One turning vector, and how many steps it has turned
The counts run from 0 to 152.
[-29   5  28 -18  -2 -18 -13  17 -32   9  14  15   6 -19 -15   8 -10 -14
 -27 -11 -15 -17  53  10  16  -7  20   4  -9 -20 -15 -15   5   1 -14   0
   4  -7  30 -22 -35  -8   8  20  23  30  13  30  15  -7  -8   8  20  34
  -1 -28]	152
[-18  18  27   3  -9 -15  -6  19 -31  30   7  45 -17 -29   6   3  22 -15
 -22 -17  -3 -25  46  -2   1   0   8  -5  22   8   6  -9  -5  23  -3   4
  -4  12  28   5 -30  13  29  25  13  20  24  25   4 -13 -32  10  26  10
  -7 -26]	79
[-51  -1  19 -16 -37 -29 -30  22   7  -6  -4  23  10 -29   1 -12   4   2
 -27 -16  -1   6  38   1   1  -9  -3 -38  40  20   6 -19  -4 -19  -8  -1
   5 -15  27   7 -19 -21 -23  23   7   8  17  21   8 -26 -24  24 -11  12
  -1  18]	110
[-27   8  21   4  10 -27 -25  35 -19 -20  31  17  24 -19 -24  -2 -10   7
 -28 -19 -24 -14  39 -16   7 -10   3 -10  -5  -6  12   9  16   6 -19 -13
 -13 -31  23  19 -48  -2  20  19  -7  18  15  37   9 -11 -25  14  29  15
 -16 -10]	41
[-24  11  17 -18 -18 -14 -18  23   1  27   3  16 -25   5  10  -5 -10  12
 -30 -34  12 -29  47  15  -8   2  12 -16  29   6  34  -5 -25  -1 -19 -13
 -17   6  31  -3 -17  11  -2  -6  -5   1  12  24   0  -2 -45  14  13  16
 -11  30]	51
[-19   7  21 -16 -11 -21   0  22  -4 -32  23  30  17 -35  -2  -8  15 -13
  -2 -19 -22   3  47  27  29 -16  20 -44  31   2  -3  17  -6  11  -5  -5
  -5  -6  28 -23 -29  -1   1  18  13  14  24  35  21  24 -28   4  -2  17
  20 -20]	118
[-53  -3  13 -18 -32 -28 -26   0  20  -2  -3  29  17 -23  -2  -6  -9  -4
  -5  -4   1   1  47  -2  -2 -12  -1 -37  47   8  -3 -19 -19  -1 -16  -9
   1 -12  33 -10 -13 -24 -33  27   4  11  19  22  14 -20 -24  22  16   6
  10   7]	56
[-50   4   7  -1  12 -17 -33   4 -17   1  18  28   8  -5 -16   5 -12   4
 -17 -19  -6  -6  53 -11   4  -8  -1   1  18  -6   1   1  -4  18 -26 -19
  -9  -9  37 -12 -38   2  -2  19  -7   7  15  42   5 -16  -9  12  60   0
 -23   8]	149
[-28  18  38  15   2 -27 -23  -1  -7  -8   4  50  17 -14 -13 -13   6  -4
 -20   0 -19 -10  45 -12   3  -7 -27 -12  12   9  15 -25  -6  -6 -12  -1
 -20   0  25  30 -34   0 -13  24   6  13  24  22  -7 -21 -29 -10  50   2
  -1   2]	76
[ -2  11  32  -4 -14  11   0  26  -6 -14  33  27  13 -39   6   7  17  -7
 -16 -18  -8  -1  42  10  14 -13   8 -19  35  27  15   9   2   5   0   9
   2  14  41  -1 -44  -5   0  25   2  20  31  33  12   9 -32  -4 -23  18
   6 -18]	82
[-15  10  -5  -7 -11 -18  -4  25 -15  12  -6  13 -10 -14 -13  -4  26  -3
 -50 -27 -15 -14  47  -2  14   2  -3 -27  18   9  15 -18 -16 -13  11 -30
 -12 -13  36  -2 -24  18  -4 -21   9   1   8  35 -14 -19 -23   4  10  68
   5  15]	70
[ -6  16  37  -2 -24   0  -2  30 -13  -7  27  36   8 -38  -2   9  25 -18
 -22 -13 -17  -6  44  12   9  -7   5 -16   4   9   6  -3   6   5  -3  12
  -9   6  40  14 -44   0   8  35  15  34  21  15   4  -6 -30 -13 -10  22
   8 -24]	135
[ -8  16  34   5  -3   3   7  12 -26  13  25  35 -12 -29  11   4  15  -8
 -17 -16  -5 -14  53  17  13  -8   9  -8  21   8   2 -10  -8  17  -3   9
   2  28  23 -13 -37   4  20  21  23  14  26  29   2  -9 -31  -5  14  27
  -2 -21]	26
[ -8   9  30  14   6 -16  -8  17 -10  -1  20  34   2 -35  10   2  24  10
  -3 -21 -16  -4  41  -8   5 -12  -3 -24  42  12  21  12 -11  23  -4 -13
  -2  -7  29  13 -24  13  16  28 -12   9  31  32   1 -17 -48  12  38  -1
 -13  -8]	24
[-31   5   9  -8   1 -25 -20  -9  -3  -7  -1  42  22 -10 -17 -19  17  -5
 -31  -4 -28 -19  50 -22   9 -13 -25 -19  22   7   3 -24  -8 -14  -3 -13
 -18 -15  33  31 -27 -12 -32   7  14   4  26  24  -3 -19 -24  -4  41  29
   1  11]	129
[-19   0  20  -8   7 -39  -2   4 -23   9   8  25   8 -18  -3  -9  10  -7
  -7 -27 -13 -20  50   8  22 -20  20 -29  18 -12  -5  14 -23  13 -12 -24
 -18 -17  25 -29  -7  16  21   3  11   9  29  33  13   1 -36  10  57   5
  15 -26]	7
[-11   9  11  11 -25 -16  -7  30 -12   5  -8  18  -4 -25  -8   5  31  -5
 -38  -9 -14 -13  47  10   0  -3  -7 -30   8   0  11 -20 -21 -23   9  -8
 -18  -8  49  10 -19   5  -2  10  22   9   6  24 -20 -33 -30  -4  13  63
   0  17]	17
[-15  13   8 -11  18 -32   1 -12   6 -19  23  21  17   4  -4 -19   4  17
  -9 -18 -17  -9  49  22  25 -14   8 -36  22  16   6   8 -16   8 -16 -18
 -13  -3  23 -10 -30  12 -10 -11   9  -7  24  40   6  24 -36 -12  37  30
   9  10]	121
[-21   4  -8   0  -7  -4  -9  29  -3 -11  24   2 -12 -11  -7   8  -2  21
 -26 -31 -11  -6  44 -13   6  -6   1 -19  31  15  28   9 -16   7  -4 -31
  10 -10  39 -16 -47   6  -4 -14 -13  -7  10  52  -4 -10 -25  10   8  42
 -21  25]	33
[ -8   2  31 -25  -3 -25  -5  12  -5  -7  26   1  26 -10   0 -29  -7  12
 -35 -27  -7 -27  43   8  14 -26  19 -26   4  22   7   2   1 -11 -13  -8
 -19 -14  18  23 -38  -5  -4  -4   8  12  25  23  15  24 -36  24 -17  38
   3  15]	102
[-19 -12  -1  -5  -7   5  -9   9   2  -1   7   4   0 -22  17  13   3   0
 -24 -23 -12  -5  55  -3   4 -25   1 -21  15  -5  10  -3 -24  -8   5 -15
   5   5  52 -40 -39 -16 -14  23   5   1   8  48  -4 -18 -12   4  21  63
 -17  19]	89
[-52  20  12   0  -1 -20 -30  26 -19  -4  19  25   9 -10 -33  11 -12   0
 -32 -12 -11 -17  53  -9  12   5   6   5   4  -9   3  -1  15  13 -32 -17
 -14 -26  22   3 -45   1  11   8  -3  14   3  42   1  -9 -13  11  36  13
 -12  -6]	95
[-29 -16  18  -7   1 -17  -4  23 -31   3  12   2  10 -31 -18   6   2  -5
 -25 -25 -11 -14  49  -9  19 -19  11  -5  10 -11  -8   3   9   2 -10 -11
   2 -17  29 -20 -30  -2  30  28  13  18  16  51  12 -20 -11  32  15  34
  -5 -20]	151
[-15  -7  14 -17 -11 -19 -13  16   2   9   9   1  -7  -9  12  -5  -7  19
 -27 -43   0 -32  39  14 -15 -20  18 -28  21  -7  33   0 -43 -10 -16 -16
 -27 -14  44   3 -16  11  -3   3  -9   7  13  24   7  -1 -46  14  17  22
 -15  36]	105
[-55  29  18   0  -6 -40 -39  12 -11   1  10  40  -4  -4 -16  -9  -7   8
  -2  -5  -2  -2  51  23  16  11   6 -18  27   4   5   5   7  11 -30  -6
  -7 -14  19 -12 -32  -2  11  20   6   1  21  35   7 -11 -24   9  50   3
   6   2]	59
[-29  27  31  10   8 -15 -22   6  -4   7  11  52   2 -16  -8  -2   5   2
  -3  -7  -8  -8  44  -4   0  -4 -15  -9  29  10  16 -14  -8  17 -24   2
 -18   6  31  21 -42   1   5  32  -3  11  30  26   5 -18 -44  -4  46  -7
  -5   6]	23
[-36  34  33  10   2 -17 -28   6  -4   5  12  49   6 -14 -11  -9  11  -2
 -27   4  -9  -7  48  -2   7   2 -11  -7  26  33   3 -32  15  -1 -17  12
   0   8  15  31 -49  -5  -4  30   6  14  30  22  -2 -19 -29   3  36  11
  -1   1]	22
[-20  22  26 -23  -1 -11 -11  19  -9   2  21  12   7   9  -6 -11 -18  20
 -39 -26  10 -30  49  24  16  -2  14 -12  -2  24  12  -7   5  -6 -16   2
 -25   3  20  20 -44   9   2  -9  19  13  13  29   0  11 -40  11  -3  39
  -5  28]	103
[-43  32  15   1  -3 -43 -24  21 -11 -16  27  32   4 -23 -26 -16   4   6
  -6  -9 -15   0  46  20  24   6   7 -23  19   1  -3  13  18   6 -23  -3
   4 -24   7  -7 -33  -3  21  13   9   2  23  42   8  -7 -23  15  23  11
   8  -8]	5
[-22   1   7  -6 -30 -10 -11   2   5  -6  -6  29  16 -18 -10   6   9 -16
 -31  -7 -23  -9  56   4 -10  -8 -15 -20   7 -12   8 -20 -29 -19  -2 -10
 -28  -2  58  -6 -23  -1 -32  13  14  12   2  15 -14 -16 -20 -26  34  33
   7  15]	72
[-40  11   8 -16 -23  16 -13  21  10  -3  15  22 -12 -16   2  24  -6 -13
 -33 -12  -4  -1  57  14  10   2  -3  -5  21   7  11 -17  -4   1  -8  -4
   8  30  53 -26 -40 -19 -31  15   4   6   6  32  -5  -7  -1  -1  15  36
 -13  16]	144
[-36   9  10   3  -3 -36 -21   8 -18  -3  12  30  -2 -20  -6  -6   6   1
   4 -22  -9  -1  47   1  13  -7  10 -29  37  -8   6  11 -12  15 -25 -13
  -5 -16  24 -23 -12   9  15  23  -3   4  28  40  13  -8 -38  12  49  -3
   4 -10]	60
[  4   3  39   5  -6 -11  -2  12 -24  -2  14  29  14 -45   1   7  26 -13
 -22 -16 -17  -8  43   3  -2 -25   2 -16   6  -5   8  -4  -9  -4   5   4
 -14   6  38  13 -33  -1  12  42  16  33  21  25  12 -15 -36  -9  27  26
   4 -18]	134
[-20  15  10 -19  17   4   0  -9  16  -3  31  29   3   6   5  -4 -13  12
 -23 -19  -5 -15  52   7  19  -9   4 -10  25  32   6  -3 -17   7 -15  -9
  11  19  35 -13 -51  -6 -26  -6   8  -9  30  39   0  22 -14  -6  26  35
 -16  17]	31
